(in the rows, 128 means zero)
First come named turns, each shown by rows before and after it. For each pair of rows after them, which turns, in which order, take the first row to the second? The first pair is done for you.
J:
| 150 | 116 | 154 | 140 | 119 | 101 | 135 | 100 | 118 | 137 | 133 | 104 | 166 | 111 | 103 | 132 | 125 | 119 | 132 | 114 | 129 | 167 | => | 157 | 125 | 152 | 139 | 114 | 108 | 136 | 104 | 105 | 135 | 137 | 108 | 168 | 105 | 106 | 136 | 117 | 119 | 129 | 106 | 123 | 163 |
| 116 | 126 | 166 | 151 | 140 | 125 | 117 | 109 | 155 | 128 | 115 | 132 | 110 | 127 | 135 | 126 | 134 | 128 | 128 | 112 | 134 | 128 | => | 124 | 130 | 167 | 149 | 140 | 122 | 121 | 111 | 147 | 126 | 123 | 134 | 109 | 117 | 139 | 129 | 130 | 132 | 130 | 106 | 121 | 132 |
| 117 | 105 |  85 | 134 | 100 |  94 | 138 | 129 | 103 | 113 | 129 | 131 | 124 | 128 | 142 | 139 | 115 | 130 | 132 | 125 | 122 | 142 | => | 114 | 109 |  86 | 136 | 102 |  84 | 129 | 119 | 116 | 117 | 121 | 125 | 128 | 136 | 136 | 133 | 120 | 130 | 138 | 136 | 139 | 145 |
Z:
| 128 |  97 | 102 | 123 | 116 | 127 | 132 | 128 | 117 | 104 | 143 | 122 | 116 | 145 | 135 | 109 | 139 | 101 | 106 | 161 | 143 | 119 | => | 136 |  92 | 107 | 119 | 111 | 129 | 137 | 129 | 111 | 102 | 149 | 130 | 112 | 137 | 142 | 117 | 129 | 102 |  93 | 127 | 122 | 111 |
| 127 | 128 | 153 | 148 | 147 | 130 | 132 | 109 | 122 | 126 | 125 | 139 | 119 | 132 | 122 | 132 | 122 | 150 | 119 | 122 | 140 | 129 | => | 126 | 130 | 148 | 151 | 144 | 129 | 131 | 115 | 129 | 132 | 132 | 139 | 123 | 136 | 122 | 129 | 128 | 152 | 126 | 133 | 149 | 128 |
| 124 | 103 | 132 | 127 | 131 | 107 | 122 | 111 | 120 | 115 | 145 | 129 | 129 | 120 | 142 | 118 | 111 | 129 | 137 |  90 | 123 | 153 | => | 119 | 113 | 142 | 129 | 147 | 117 | 122 | 110 | 127 | 131 | 142 | 134 | 119 | 122 | 146 | 113 | 118 | 144 | 144 |  94 | 112 | 153 |
F:
| 138 | 120 | 140 | 143 | 114 | 123 | 136 | 133 | 125 | 148 | 116 | 125 | 134 | 112 | 142 | 125 | 124 | 145 | 147 | 116 | 117 | 136 | => | 125 | 132 | 147 | 148 | 145 | 140 | 131 | 126 | 133 | 141 | 126 | 138 | 106 | 130 | 135 | 128 | 131 | 147 | 132 | 110 | 111 | 124 |
| 126 | 109 | 118 | 136 | 133 | 132 | 116 | 143 |  92 | 149 | 131 | 110 | 157 | 133 | 126 | 111 | 132 | 112 | 139 | 157 | 146 | 142 | => | 129 | 122 | 150 | 163 | 151 | 148 | 119 | 129 |  97 | 137 | 140 | 110 | 145 | 131 | 119 | 115 | 141 | 106 | 129 | 128 | 149 | 136 |
| 126 | 149 | 145 | 132 | 149 | 133 | 143 | 109 | 126 | 139 | 125 | 136 | 101 | 136 | 120 | 125 | 140 | 138 | 125 | 117 | 117 | 119 | => | 125 | 141 | 112 | 113 | 122 | 124 | 145 | 127 | 128 | 143 | 115 | 133 | 113 | 144 | 125 | 118 | 132 | 144 | 134 | 152 | 113 | 127 |
G:
| 122 |  92 |  90 | 119 |  85 | 144 | 110 | 147 | 119 |  96 | 150 | 129 | 119 | 154 | 133 | 133 | 112 | 103 |  94 | 148 | 110 | 117 | => | 149 | 101 |  88 | 131 |  85 | 133 | 124 | 161 | 104 | 118 | 151 |  99 | 162 | 124 | 125 | 141 | 114 | 115 | 114 | 151 | 117 | 127 |
| 134 | 128 | 111 | 127 | 134 | 138 | 134 | 136 | 126 | 135 | 129 | 115 | 119 | 121 | 115 | 129 | 121 | 129 | 130 | 131 | 117 | 115 | => | 133 | 123 | 108 | 118 | 132 | 133 | 130 | 132 | 125 | 131 | 126 | 125 | 115 | 122 | 121 | 130 | 124 | 126 | 122 | 125 | 114 | 114 |
| 139 | 142 | 162 | 150 | 144 | 139 | 131 | 127 | 116 | 141 | 120 | 134 | 143 |  95 | 105 | 151 | 132 | 138 | 134 |  93 | 139 | 139 | => | 125 | 130 | 160 | 135 | 151 | 144 | 121 | 120 | 131 | 124 | 118 | 162 | 116 | 114 | 113 | 146 | 122 | 131 | 116 |  82 | 135 | 129 |
| 122 | 129 | 145 | 109 | 149 | 136 | 110 | 132 | 131 | 146 | 136 | 116 | 130 | 112 | 133 | 116 | 131 | 139 | 158 | 104 | 113 | 131 | => | 113 | 131 | 143 | 109 | 156 | 144 | 100 | 119 | 132 | 128 | 139 | 115 | 110 | 135 | 120 | 115 | 138 | 123 | 141 | 112 | 116 | 115 |

Between the rows of a pair lie 2 to 3 turns.
| 155 | 155 | 128 | 108 | 159 | 165 | 140 | 110 | 129 | 120 | 101 | 114 | 147 | 164 | 135 | 130 | 162 | 146 | 138 | 182 | 138 | 142 | => | 153 | 149 | 138 | 120 | 152 | 166 | 134 |  96 | 127 |  83 | 116 | 110 | 135 | 175 | 124 | 136 | 157 | 114 | 114 | 167 | 152 | 123 |	Z, F, F
| 134 | 129 | 137 | 153 | 122 | 103 | 125 |  94 | 140 | 124 | 113 | 123 | 142 | 143 | 105 | 111 | 130 | 117 | 141 | 128 | 151 | 124 | => | 115 | 119 | 124 | 139 | 114 | 102 | 127 |  98 | 144 | 130 | 113 | 127 | 138 | 150 | 114 | 108 | 127 | 125 | 143 | 147 | 147 | 133 |	F, F
| 125 | 151 | 160 | 163 | 154 | 119 | 116 | 121 | 129 | 145 | 148 |  94 | 128 | 117 | 118 | 150 | 145 | 122 | 148 | 117 | 113 | 140 | => | 123 | 123 | 106 | 131 | 101 |  92 | 122 | 137 | 119 | 131 | 138 |  91 | 146 | 119 | 130 | 139 | 124 | 113 | 156 | 153 | 114 | 150 |	F, F, Z
| 139 | 162 | 122 | 127 | 164 | 164 | 110 | 126 | 113 | 152 | 103 | 144 | 117 | 138 | 136 | 141 | 144 | 161 | 148 | 142 | 112 | 146 | => | 146 | 168 | 144 | 153 | 170 | 160 | 107 | 110 | 113 | 140 | 113 | 119 | 126 | 146 | 109 | 143 | 155 | 144 | 145 | 140 | 141 | 143 |	Z, F, F
| 176 | 114 | 112 | 132 | 115 | 111 | 135 | 136 |  95 | 130 | 116 |  93 | 165 | 107 | 137 | 117 | 116 | 122 | 147 | 119 | 125 | 140 | => | 143 | 105 | 107 | 102 | 120 | 113 | 120 | 128 | 122 | 134 |  96 | 139 | 128 | 119 | 166 | 104 | 104 | 138 | 138 | 103 |  92 | 148 |	G, Z, F
